In the data rows, the value 500 means zero.
Each row below has a hidden score, from 0 to 40, with 20 about the middle. What is it? The score is a weighted sum of the row's numbers plus the product of two more (or one squared), each taken from its middle value.
"599 610 656 347 648 539 397 436 269 748 715 803 653 612 627 365 592 598 427 398 299 743 660 707" 14
"490 449 507 511 486 483 525 536 555 424 498 463 529 394 557 526 431 462 574 583 615 382 504 427" 21
"512 496 468 508 508 538 452 464 459 514 505 534 479 455 477 539 376 511 516 500 504 454 483 449" 15
"456 524 519 525 469 564 503 536 661 489 393 382 575 518 405 500 538 598 427 364 311 583 576 615" 2
"457 515 377 471 352 617 564 259 459 596 439 555 584 521 520 524 613 564 414 554 438 521 540 527" 33
"439 646 439 459 558 569 343 371 345 610 525 555 544 499 451 521 501 601 471 434 473 552 480 525" 22
"527 470 545 524 536 418 525 677 686 428 469 416 558 495 536 528 512 486 503 626 633 479 457 445" 20
"430 483 515 504 520 362 547 624 594 453 505 376 411 519 521 511 485 398 539 603 592 487 492 384" 24
"546 582 407 494 414 632 396 450 425 497 466 555 521 522 446 512 507 604 463 430 452 568 489 523" 31
"588 447 621 510 414 446 554 653 537 359 483 471 643 471 621 511 397 490 530 642 522 406 468 487" 19
"530 462 523 501 412 411 579 636 588 356 436 485 566 474 522 514 399 450 550 620 581 397 410 492" 20
"419 532 479 527 514 421 495 523 574 477 457 422 425 544 474 512 500 507 491 473 535 525 440 468" 24
"485 538 461 499 545 552 450 475 458 513 491 511 536 515 468 489 536 564 487 479 511 531 487 511" 19
"482 475 458 517 505 479 514 497 536 416 458 531 460 453 459 527 456 422 578 524 620 319 371 529" 27
"517 519 464 484 557 562 425 467 424 560 533 595 567 563 460 462 537 619 411 448 400 648 540 648" 14
"540 499 504 515 514 526 491 533 540 505 481 482 508 540 419 506 514 615 445 381 413 567 510 547" 13
"594 479 773 438 611 427 662 634 535 592 597 360 597 501 651 490 539 535 567 515 496 603 550 451" 9
"480 517 489 500 509 426 492 602 593 470 475 431 503 541 480 506 486 496 488 549 549 521 463 459" 24
"471 504 461 510 525 519 437 482 470 507 513 517 383 512 496 489 469 399 472 574 512 442 518 442" 18
"545 398 567 506 413 417 625 645 608 370 504 435 604 397 579 499 384 453 609 678 614 398 495 439" 19
"504 510 484 501 557 525 454 480 473 487 515 515 553 532 539 504 684 466 486 565 492 516 570 493" 18
"501 439 510 519 437 463 544 525 503 450 503 478 496 398 541 531 362 449 597 560 540 429 488 439" 18
"474 515 462 488 512 487 440 508 490 491 519 504 384 560 492 452 476 388 460 590 544 449 520 450" 22
"471 478 493 531 492 503 502 456 550 493 465 494 486 503 481 535 479 565 494 420 521 538 456 498" 17
"539 517 447 502 526 558 430 448 441 535 519 530 471 507 470 545 512 594 475 405 476 534 478 523" 20
"567 525 504 497 556 619 442 434 385 597 543 561 394 525 393 548 450 504 472 467 534 448 432 491" 10
"569 437 614 455 421 388 621 660 595 348 507 470 629 451 630 446 397 414 600 675 592 367 492 470" 27
"604 485 552 520 546 428 539 731 700 390 443 448 613 523 500 501 514 539 494 584 569 496 461 493" 28
"671 530 554 488 329 761 606 321 472 712 440 535 405 519 395 528 608 477 391 509 440 454 532 526" 10
"495 503 449 514 513 530 472 464 493 485 500 525 537 531 465 543 518 535 458 457 531 498 453 509" 21
"514 513 550 498 558 504 499 506 494 523 540 492 553 517 538 487 532 570 495 474 488 573 512 499" 17
"512 534 455 497 526 544 431 451 420 520 520 508 418 475 413 544 516 476 498 508 582 447 421 508" 20
"506 512 457 510 524 547 442 467 453 521 506 536 529 524 459 516 505 603 462 420 456 557 490 526" 18
"548 529 411 507 358 638 374 516 363 520 556 494 567 504 416 501 447 637 446 458 440 563 485 511" 26
"492 491 418 522 368 597 503 350 476 534 456 536 616 519 519 514 708 482 386 637 452 481 635 494" 27
"476 455 496 499 428 479 540 516 532 399 462 464 428 480 476 487 414 503 513 481 517 409 444 450" 25
"404 455 535 543 490 445 575 539 574 428 471 342 434 492 519 547 476 524 532 494 534 491 458 410" 20
"488 555 443 500 525 565 390 440 423 545 505 549 595 377 496 548 508 563 562 489 533 495 512 495" 18
"470 466 490 542 525 454 490 564 636 456 415 467 460 515 484 496 462 509 486 527 596 498 438 464" 19
"582 520 480 471 552 549 420 483 382 550 554 577 663 536 497 502 537 621 446 433 365 619 555 584" 17
"367 476 516 538 455 368 511 460 608 359 421 417 358 487 535 530 387 381 541 458 622 295 372 379" 34
"491 498 459 514 497 532 452 467 468 507 504 516 467 496 468 538 416 527 487 461 503 488 458 464" 18
"605 403 639 479 388 359 711 761 662 313 435 453 676 416 594 495 422 427 598 708 602 363 458 464" 22
"486 415 549 505 423 396 670 565 586 382 466 440 501 428 549 507 406 431 625 542 579 419 444 452" 19
"440 501 462 506 481 433 452 540 489 452 531 444 204 535 481 460 405 210 491 624 528 369 522 361" 22
"535 557 400 477 438 594 441 410 418 527 507 545 537 535 444 510 486 618 461 419 446 566 494 529" 29
"568 519 980 334 645 146 791 860 580 604 763 083 629 454 905 435 592 260 636 748 572 663 669 283" 32
"557 521 456 492 562 566 423 435 394 566 549 599 575 538 458 498 519 624 448 403 417 580 514 558" 17
"566 538 502 519 593 610 401 418 429 629 532 583 484 503 419 509 474 559 486 455 468 479 473 496" 16
"472 522 428 520 454 560 427 399 405 535 514 519 528 547 448 509 488 588 457 401 442 575 502 524" 22
"463 489 520 507 568 513 541 439 508 556 482 490 528 524 438 518 502 620 445 443 429 562 510 551" 16
"447 501 469 532 537 460 476 522 556 503 490 435 395 537 466 517 518 458 484 496 563 548 451 438" 20
"522 538 464 553 506 579 389 482 439 536 525 518 547 502 436 475 500 632 489 409 433 515 452 516" 22
"494 523 516 472 551 389 536 702 624 461 506 378 557 540 511 509 512 435 530 666 619 497 497 418" 31
"559 374 580 487 420 419 631 654 606 384 516 433 646 372 615 459 358 431 601 695 619 380 504 410" 25
"512 498 444 523 470 575 443 431 432 531 510 525 522 563 483 487 648 521 452 505 490 529 503 535" 22
"494 489 457 516 525 525 454 478 493 510 513 513 419 465 466 560 474 487 493 492 573 526 459 458" 15
"498 470 532 544 527 434 510 613 621 440 475 431 518 491 533 545 503 475 503 590 600 476 453 444" 18
"465 507 462 503 547 491 446 486 471 472 535 495 203 537 467 448 512 221 456 642 492 329 588 386" 17
"542 521 635 529 500 346 517 771 628 462 512 285 514 550 569 503 503 474 500 626 552 533 478 432" 26
"469 529 460 458 594 519 437 393 378 600 578 650 401 578 482 373 672 517 441 221 251 773 678 785" 20
"473 496 456 518 511 505 458 478 482 510 508 494 387 501 453 533 455 463 490 496 536 530 486 427" 15
"430 512 496 495 520 388 533 596 608 441 481 402 430 534 488 493 492 433 505 566 587 489 457 418" 26
"431 490 441 505 551 459 514 511 543 449 467 459 357 523 429 503 507 438 518 521 575 503 465 468" 16
"527 508 469 497 523 532 447 453 449 520 497 553 442 500 434 515 486 509 506 499 543 465 458 489" 14
"444 499 441 505 517 469 478 487 503 474 500 480 285 515 419 504 495 370 526 506 569 437 469 415" 16
"518 482 468 523 523 506 466 525 514 475 504 506 554 482 480 535 490 496 488 603 569 446 458 474" 20
"381 494 523 499 545 297 563 586 581 451 533 324 321 492 508 580 513 369 575 539 590 439 525 373" 24
"465 542 515 434 547 362 485 629 550 423 554 444 446 582 544 399 529 300 503 703 576 418 557 414" 36
"536 435 503 512 442 478 524 587 545 429 510 480 610 393 544 524 367 454 561 683 601 389 495 449" 19
"576 494 413 526 349 664 457 436 432 520 485 529 477 549 478 508 663 510 428 437 453 581 499 515" 21
"504 512 457 511 526 554 445 454 453 524 517 536 536 530 453 508 509 614 459 423 450 563 492 532" 18
"481 490 451 520 536 509 470 482 495 483 502 517 384 440 452 551 553 393 549 536 616 367 441 470" 23
"514 446 540 509 461 454 547 528 478 405 519 490 554 401 633 514 381 402 605 574 495 327 510 463" 25
"417 487 484 530 505 433 511 490 541 524 508 415 374 499 493 538 482 452 518 464 550 569 490 407" 22
"453 546 482 412 644 488 441 374 337 653 617 731 384 606 512 320 716 474 453 233 232 817 715 855" 29
"492 700 491 453 557 602 281 410 300 665 546 553 531 481 440 523 491 591 489 436 485 527 478 522" 16
"395 493 600 508 483 367 627 563 549 482 471 372 385 517 575 472 418 433 544 506 532 484 491 423" 23
"495 488 472 523 510 540 459 467 497 514 503 528 406 487 436 571 483 466 499 460 574 499 455 462" 11
"557 449 657 502 405 405 577 663 553 359 492 457 616 468 670 501 390 447 555 650 538 398 473 462" 20
"636 363 749 537 415 435 721 761 601 412 534 260 635 452 633 569 442 553 564 603 529 496 486 416" 13
"498 508 469 511 499 532 463 456 483 505 500 513 562 550 441 496 513 613 425 428 390 581 551 551" 16
"493 474 492 529 503 521 468 478 524 493 493 503 487 470 527 549 464 554 492 464 572 511 457 476" 20
"483 501 465 521 475 509 466 491 496 465 472 498 494 522 465 532 437 553 477 463 501 491 448 488" 19
"501 466 509 558 543 491 495 487 586 459 454 512 515 507 485 585 522 500 496 454 558 495 436 497" 15
"446 460 475 518 454 420 568 511 543 389 446 503 395 456 492 527 403 382 597 515 579 349 389 488" 25
"509 507 452 506 532 550 442 456 452 526 509 536 510 521 466 533 449 580 459 456 470 520 468 500" 18
"460 528 431 430 624 536 487 397 434 576 565 666 340 560 391 312 669 517 486 223 368 725 597 808" 17
"543 358 597 527 395 369 671 660 584 353 522 413 597 343 628 535 355 380 651 688 588 362 498 405" 21
"403 478 536 512 544 321 568 616 582 414 539 340 356 494 558 513 519 322 558 628 587 441 516 336" 26
"500 462 558 575 472 498 497 548 554 482 533 427 636 326 577 501 408 533 595 591 554 404 503 383" 31
"479 560 428 504 511 557 421 425 415 528 521 540 604 454 471 521 523 573 502 458 506 521 504 515" 24
"453 484 486 526 485 482 495 491 497 478 488 518 478 458 536 520 409 456 544 506 541 417 475 476" 24
"420 484 475 553 491 524 451 464 569 512 450 438 594 541 454 481 549 613 423 400 355 593 552 600" 22
"500 523 453 486 555 544 427 432 431 552 527 587 509 589 443 423 603 592 426 313 375 677 559 700" 17
"534 438 509 493 425 466 564 611 546 396 516 465 577 386 528 483 342 442 594 688 579 368 485 456" 19
"401 516 515 489 548 410 540 454 550 518 487 456 376 538 519 491 525 443 534 417 540 555 468 461" 23
"571 438 496 516 551 536 566 513 592 506 481 504 524 533 449 502 500 611 453 421 437 570 495 531" 11
"519 489 460 509 521 545 465 477 475 509 507 529 614 462 485 516 506 593 515 494 519 523 488 517" 19
"475 480 491 478 539 410 444 613 579 481 516 449 578 494 507 485 524 372 506 688 612 495 532 431" 19
"440 713 481 448 565 589 297 361 300 656 519 564 547 470 448 533 495 597 487 458 483 529 491 526" 17
"467 505 492 541 533 480 481 498 525 487 446 510 466 498 487 563 537 498 483 472 548 499 433 490" 19
"438 509 481 529 514 432 486 532 558 486 479 422 407 540 476 523 489 475 490 490 543 532 453 440" 21
"523 525 480 501 513 571 439 443 404 565 538 531 445 501 434 560 482 528 471 459 559 441 412 521" 24
"408 510 433 545 510 506 524 443 570 485 436 448 549 533 446 502 530 611 460 415 457 552 494 526" 24
"493 501 452 510 526 531 453 468 469 507 506 529 371 443 426 545 541 399 544 520 616 364 436 477" 21
"466 529 399 538 451 566 428 374 407 530 511 521 550 534 453 491 530 596 462 429 447 546 505 523" 29
"530 511 461 504 547 565 444 437 439 531 529 535 480 499 487 575 486 531 436 537 529 479 446 484" 21
"481 479 481 526 526 542 460 489 507 516 484 539 531 537 461 489 471 582 470 467 496 532 510 501" 13
"534 482 477 514 550 535 486 454 477 512 514 526 556 426 496 527 543 569 563 428 531 522 479 500" 18
"503 468 510 512 518 514 527 497 505 519 507 479 523 500 490 517 496 578 502 451 483 559 484 496" 16
"483 517 462 539 486 523 446 476 484 485 459 491 472 522 447 489 410 472 506 455 524 434 418 474" 21
"460 498 480 556 563 474 515 445 596 444 390 515 499 526 467 538 513 571 490 415 509 546 450 523" 13
"513 489 459 515 491 526 456 488 479 489 506 509 518 511 467 515 444 566 477 479 497 483 459 491" 21
"498 510 430 515 466 576 445 432 459 530 481 542 579 492 617 492 861 387 452 637 422 504 694 479" 26
"515 511 486 530 468 518 516 546 574 437 420 454 548 529 470 510 521 582 468 390 425 543 509 528" 25
"470 432 509 524 476 482 588 498 511 433 509 445 483 394 523 505 427 506 628 482 513 413 484 423" 19
"481 455 496 526 457 455 522 527 538 434 461 493 497 457 515 536 397 455 544 545 560 425 423 473" 22
"451 545 415 531 362 587 439 334 399 562 473 506 545 520 465 514 514 610 452 435 451 558 496 532" 29
"442 510 543 525 501 393 511 621 577 474 490 370 457 522 534 525 482 460 493 577 548 522 484 411" 22
"509 539 414 515 454 594 394 444 424 531 503 547 528 521 464 510 524 605 469 427 464 561 497 525" 23
"503 395 587 519 414 332 701 633 598 345 466 429 525 400 599 525 397 348 656 630 595 367 444 435" 22
"510 453 503 496 475 524 473 524 542 454 482 517 580 462 514 552 460 516 484 561 573 462 485 472" 15
"545 444 546 499 404 441 608 623 605 387 450 463 571 481 521 504 419 516 543 562 552 464 445 486" 21
"451 454 508 515 439 446 556 552 557 411 440 471 508 471 514 528 411 498 558 536 534 449 415 478" 17
"535 452 589 586 389 358 582 625 554 333 435 406 486 490 558 532 428 447 578 584 556 422 402 503" 21
"409 512 512 471 601 468 571 444 487 493 501 462 369 481 536 458 604 431 608 404 544 503 512 453" 21
"511 495 478 512 445 496 471 527 520 440 475 469 528 519 478 529 438 560 469 502 509 478 443 490" 24
"559 556 506 399 627 528 404 468 349 621 620 727 621 596 530 387 644 598 407 439 310 697 630 765" 16
"528 454 523 466 391 440 604 704 689 362 557 411 661 371 619 468 386 438 622 749 563 463 503 436" 22
"471 532 385 492 340 646 500 333 506 593 467 517 584 526 513 473 753 474 393 661 428 473 588 544" 38
"523 482 482 535 532 492 475 529 567 441 459 519 565 499 492 543 514 521 488 531 587 452 416 510" 19
"468 452 521 509 462 437 555 498 515 441 508 479 449 428 580 505 391 393 593 496 545 419 487 454" 25
"524 511 452 512 522 572 432 444 433 547 519 534 473 491 428 539 504 516 475 509 553 473 438 495" 20
"496 492 482 500 532 518 476 474 468 513 520 510 465 496 534 482 526 508 523 472 490 530 522 475" 21
"462 494 461 515 510 466 494 519 560 460 469 476 465 518 465 522 492 497 500 503 565 490 438 474" 20
"573 498 417 470 246 699 562 366 476 564 429 552 493 533 485 530 619 538 405 466 439 535 524 522" 25
"550 585 417 488 391 641 387 439 443 598 496 525 513 512 457 501 539 593 469 444 439 574 490 534" 21
"486 529 510 559 592 478 520 461 613 442 410 482 509 481 482 576 540 551 500 399 580 460 424 519" 17
"440 529 423 499 507 502 461 477 526 502 510 483 339 509 431 499 477 423 515 479 552 524 467 430" 17
"464 702 502 438 558 591 311 350 317 661 523 583 555 476 442 540 487 588 488 438 471 544 505 523" 12
"513 532 458 435 607 535 385 475 378 557 584 693 658 611 463 295 661 593 364 494 256 611 709 849" 23
"483 513 452 516 531 548 438 466 466 516 498 519 445 486 450 555 489 514 480 489 560 507 444 470" 15
"515 483 491 536 537 470 474 573 568 408 459 488 531 488 521 545 514 473 508 612 610 457 458 472" 17
"465 480 455 556 461 513 518 513 563 453 434 395 553 542 450 485 530 630 432 392 399 595 530 585" 24
"423 521 413 556 568 550 453 457 488 544 506 537 530 505 452 521 481 587 502 458 532 451 489 475" 23
"413 470 513 534 455 438 608 476 627 454 415 465 487 495 499 525 471 539 533 440 542 524 434 495" 20
"519 492 491 527 478 506 475 535 479 473 493 494 592 470 532 544 414 522 481 562 484 475 486 460" 20
"460 501 509 561 519 486 476 512 594 495 437 477 524 528 483 519 493 563 471 447 507 546 468 495" 16
"470 499 447 506 504 499 460 479 499 501 501 490 394 526 451 509 459 483 490 462 535 505 462 433" 20
"451 452 519 492 437 426 600 504 529 450 497 438 451 374 547 543 391 416 613 480 566 486 463 445" 22
"383 525 528 516 465 335 596 555 582 450 511 353 420 531 608 485 529 297 528 528 539 484 509 389" 37
"494 522 435 520 522 571 433 445 447 532 506 554 462 520 478 492 521 535 489 450 492 531 528 487" 18
"450 413 590 540 586 359 619 620 641 376 494 379 431 425 602 547 575 362 593 630 647 387 478 376" 19
"474 452 502 527 458 484 533 490 500 460 493 495 438 426 509 523 369 466 549 496 530 440 453 455" 22
"576 547 505 352 660 491 405 516 326 612 692 778 728 603 527 200 742 481 393 527 197 747 860 883" 17
"635 448 830 551 535 343 699 859 744 518 487 219 600 485 603 525 504 495 542 611 575 559 479 427" 4
"500 436 503 504 521 514 501 530 542 478 484 495 572 444 539 524 481 538 531 551 586 481 476 473" 18
"561 413 725 491 441 371 604 697 559 388 476 446 620 472 698 522 441 453 550 643 511 412 457 455" 15
"523 450 526 563 537 529 547 467 549 539 480 493 532 542 421 484 492 632 442 414 409 531 486 532" 21
"516 507 461 525 547 554 454 460 461 517 523 519 495 539 486 519 513 598 454 428 457 555 482 513" 19
"461 477 491 515 444 470 536 490 525 441 471 441 475 484 493 534 419 508 534 455 521 471 462 451" 21
"445 472 543 470 547 380 550 561 509 453 580 422 384 459 621 441 540 275 590 627 538 434 616 370" 25
"523 495 475 491 529 518 447 453 445 529 516 547 298 482 484 465 495 371 538 487 521 456 540 439" 14
"577 557 467 521 365 627 381 456 413 592 501 516 486 509 455 518 547 576 480 421 463 530 501 528" 18
"479 519 448 495 517 527 439 479 480 508 520 518 363 551 479 454 465 394 448 578 523 456 524 451" 19
"470 456 498 533 456 471 534 503 541 440 464 476 467 461 513 544 420 498 547 484 557 482 442 471" 18
"539 507 442 519 546 594 433 419 414 559 520 557 505 526 461 507 488 591 456 440 462 544 489 516" 17
"413 435 517 514 464 417 593 432 563 421 400 509 362 492 532 455 398 423 575 421 583 433 411 471" 23
"328 545 491 454 574 355 637 479 611 487 418 488 348 549 479 474 525 457 552 444 550 531 403 500" 22
"475 442 518 510 443 425 594 589 565 378 471 455 502 381 562 518 391 401 613 632 607 341 466 429" 21
"541 539 426 511 428 601 376 480 406 514 510 543 515 522 455 512 505 600 464 419 458 561 494 525" 25
"546 548 475 430 603 531 384 477 370 577 601 704 638 603 491 359 636 589 383 461 285 671 659 797" 19
"534 486 550 602 551 479 477 528 611 407 391 483 515 533 485 557 508 566 483 447 500 556 465 524" 4
"403 498 494 509 543 474 389 492 475 527 534 483 302 549 544 501 487 310 460 550 479 424 546 421" 24
"493 509 458 499 521 543 459 466 463 511 499 535 522 523 448 505 512 615 426 384 392 577 529 553" 18
